Each path below is one point turned by a fixed rotation once a step. After each direction that follows a path, write how fast that rotation turns it, in degrees each step (0 if it stays still).
Each turn is a multiple of 5 degrees from 10 to 175, or 0.
Each row of a path follows its step; steps can be skipped.
Rotation 1:
step 0: [-0.16  0.71  1.14  1.93  0.22 -1.95 -1.32  0.48  1.05  0.00  0.60  0.56
  2.27  0.07  0.51  0.44 -3.80 -2.43 -1.52 -0.30  0.43  1.12  0.91  0.73
 -2.14  1.34 -1.56 -1.37 -1.33 -2.59  0.32  0.25  0.60  1.35  0.50 -0.75
  1.04 -0.58 -0.47 -0.11 -2.72 -1.60 -4.34]
step 1: [ 0.35 -0.99  1.94  1.47 -0.61 -0.30 -1.09 -0.34 -1.16 -2.34 -0.37 -1.80
  1.11  3.02 -0.19 -1.28  0.07  1.08 -0.51 -1.00  1.29  0.60 -2.86  1.72
  0.49  2.38  0.53 -2.95  1.87 -1.96 -2.25 -0.99 -1.48 -1.53  1.18  1.35
 -1.29 -2.71 -1.28 -0.80 -2.16  0.12  0.30]
step 2: [-0.63  0.81 -3.10  0.34 -0.04  0.72  2.23  3.20 -0.05 -1.17 -2.11 -1.30
 -0.74  3.74 -2.15 -0.74  1.51  0.28  0.92  0.41 -1.22  0.14 -0.61  2.49
 -0.64  0.87  1.20 -0.01 -1.78  0.87 -0.91 -1.93  2.10 -1.03  1.20 -3.44
 -1.46 -0.39 -0.03 -0.29 -0.16 -0.60  0.56]
step 3: [-2.55 -1.84  0.07 -1.79 -2.17  2.09 -1.75  0.77  0.15  0.39 -0.82  0.12
 -2.38 -1.75 -0.08  0.53  0.95 -2.98 -0.68  1.00 -1.10  0.70  1.04 -0.46
  0.69  1.73 -1.23 -1.22 -0.68 -0.52 -1.76  0.52  0.51 -1.22 -1.61 -4.07
 -0.46  1.13  2.03 -0.54 -1.39 -2.19 -1.81]
step 4: [ 1.66 -0.68  0.90  0.60  1.27 -0.05 -3.51  2.21 -3.22 -0.78  0.22 -1.16
 -1.57 -0.78  1.96  0.66 -0.38 -0.16 -1.46 -0.07 -1.11  0.97  0.67 -0.88
 -2.77  2.61 -2.06 -2.67 -0.94 -0.06  0.88  0.14  1.01  2.32  0.72  1.02
  0.64 -0.81 -0.43  0.95 -1.37  1.00 -2.96]
step 5: [-0.83 -1.97 -0.90 -0.50 -3.24 -1.16 -0.57 -0.72 -2.20 -0.82 -0.07 -3.89
 -1.49  2.72  0.53  0.80 -0.49  0.89 -0.02 -0.68 -0.30 -0.27 -0.66 -0.39
 -0.35  1.46  1.82 -0.05 -0.67 -1.08 -0.25 -3.63 -0.11 -1.72  0.51  3.89
 -1.60 -0.66 -1.44 -0.75  0.54  1.31 -0.38]
step 6: [-1.56  2.51 -3.09 -0.30 -1.06 -0.77  0.57  0.51  2.72 -2.30  0.27 -1.39
 -0.30  1.43 -1.03 -0.26 -2.06 -2.07 -0.77 -0.01 -1.35  1.82  0.81 -1.20
 -0.70 -0.54  0.68  2.00 -1.92 -1.10  1.65 -1.47  2.64 -1.52  1.09 -1.75
 -2.59  0.89 -0.57  0.84 -1.96 -1.38  0.28]
step 7: [ 0.17 -0.63  0.36 -0.25 -0.28  2.13 -1.64 -1.76  0.89 -2.95  0.17 -1.57
  0.57 -1.28  2.03 -0.75 -1.62 -2.09  1.37  0.51  0.23  1.00  1.11 -0.85
 -0.05  0.80 -3.18 -3.21  1.82 -0.51  0.77  0.87 -1.85 -2.57 -0.59 -2.96
 -1.14 -0.99  0.83 -0.44 -2.10 -1.94  0.17]
step 8: [ 4.74 -1.42 -0.18  0.34 -0.12 -0.59  0.25  3.11 -1.62 -0.58 -0.92 -1.25
  1.36  2.50  2.08 -1.00 -0.67 -0.30  0.71 -2.07  0.03 -0.07  1.07  2.13
 -0.90  1.21 -2.09 -2.00 -0.78  1.38  1.07 -2.30 -0.48  0.51 -0.61 -0.89
  0.76 -2.09  0.24  1.07  0.03  1.24 -1.82]
step 9: [-1.55 -1.60  0.32 -1.67 -3.50  0.26  1.19 -0.27 -1.69  2.09  0.98 -1.51
 -0.70  2.18 -1.07 -1.46 -1.51 -1.27 -0.89 -0.81  1.00  1.47 -0.24  1.85
  1.62 -0.39  2.12  1.06 -0.64 -0.02 -2.06 -3.51  1.37 -0.31 -2.05 -0.43
 -0.24 -1.35 -0.67 -1.30 -1.64  0.31 -2.39]
step 10: [-1.96  0.36 -0.28  1.37  1.54  0.49 -2.51  0.71  0.96 -1.42  2.10 -0.04
 -1.13 -0.47 -2.27 -0.50 -0.05 -1.55 -1.17  1.28 -1.35  4.46 -0.53  2.16
  0.49  0.81 -0.26  0.38 -0.51 -0.99  1.58  0.34  3.02  1.58 -0.10 -1.89
 -2.07 -1.06 -1.69 -0.39 -2.91  0.16 -0.17]
step 11: [-0.68 -2.92 -0.76  2.22 -1.07  2.00 -0.59 -0.73  0.17 -3.54  0.22 -2.09
 -1.70 -0.14  0.60  2.19  1.11  0.64  1.39  0.87 -0.22 -0.18  0.76  2.35
 -1.03  2.18 -2.49 -2.47 -0.03 -1.78  0.35  1.34 -1.94 -0.62 -0.05 -0.50
 -0.36 -1.27 -1.60 -2.13  1.57 -0.43 -0.78]
[-0.28 -0.89 -0.49 -0.14  0.47  0.06  0.01  0.38 -0.30 -0.66  0.19 -0.01
 -0.88 -1.12  0.51  0.46  0.79  1.10 -1.02 -0.41  0.20 -0.51 -0.27 -0.10
 -0.33  0.31  0.81  0.08 -0.35 -0.38 -0.31  0.06  0.67  0.59 -0.08 -0.47
 -0.63  0.23  0.39 -0.80  0.18 -0.06 -0.07] : 45
[ 0.67  0.78  0.99 -0.29  0.00  0.52  0.10  0.01 -0.27  1.06 -0.36  0.01
 -1.00 -0.33  0.47 -0.02  0.21  0.22  0.53  0.14 -0.25 -0.80 -0.29  0.20
  0.59  0.52  0.19  0.39  0.81 -0.01  0.91 -0.68  0.31 -0.05 -0.01 -1.03
 -0.35 -0.16  0.22  0.33 -0.01  0.20 -1.01] : 70
[ 0.20 -0.11  0.91 -0.03 -0.30  0.26  0.04  0.24  0.38  0.11  0.53 -0.81
  0.39 -0.47  0.46  0.78  0.10  0.19  0.85 -0.69 -0.45  0.57 -0.35 -0.12
 -0.71  0.03 -0.37 -0.13 -0.46  0.88 -0.66  0.23 -0.21  0.09 -0.19 -1.24
  0.04  0.96 -0.44  0.47  0.80 -0.68  0.32] : 85
[-0.07 -0.33 -0.33 -0.34 -1.27 -0.03 -0.09 -1.24  0.17  0.06  0.28 -0.53
  0.08 -0.71 -0.13 -0.27  0.21 -0.06  0.25  0.95 -0.11 -0.42 -0.43 -0.29
  0.39 -0.10  0.60 -1.14  0.34 -0.74 -0.83 -0.53 -0.98  0.35 -0.34 -0.50
  0.23  0.11 -0.04 -0.01  0.07  0.78  0.13] : 175
[-1.13  0.24  0.27  0.83 -0.12  0.07  0.09  0.22 -0.55  0.08 -0.95 -0.03
 -0.60  0.33 -0.33  0.18  0.84  0.12 -0.10  0.61 -0.71 -0.21 -0.50 -0.55
 -0.09  0.51 -0.45 -0.28 -0.25 -0.19 -0.97  0.28  0.07 -0.04  0.94  0.51
  0.18  0.50  0.70  1.26  0.06 -0.20 -0.35] : 35
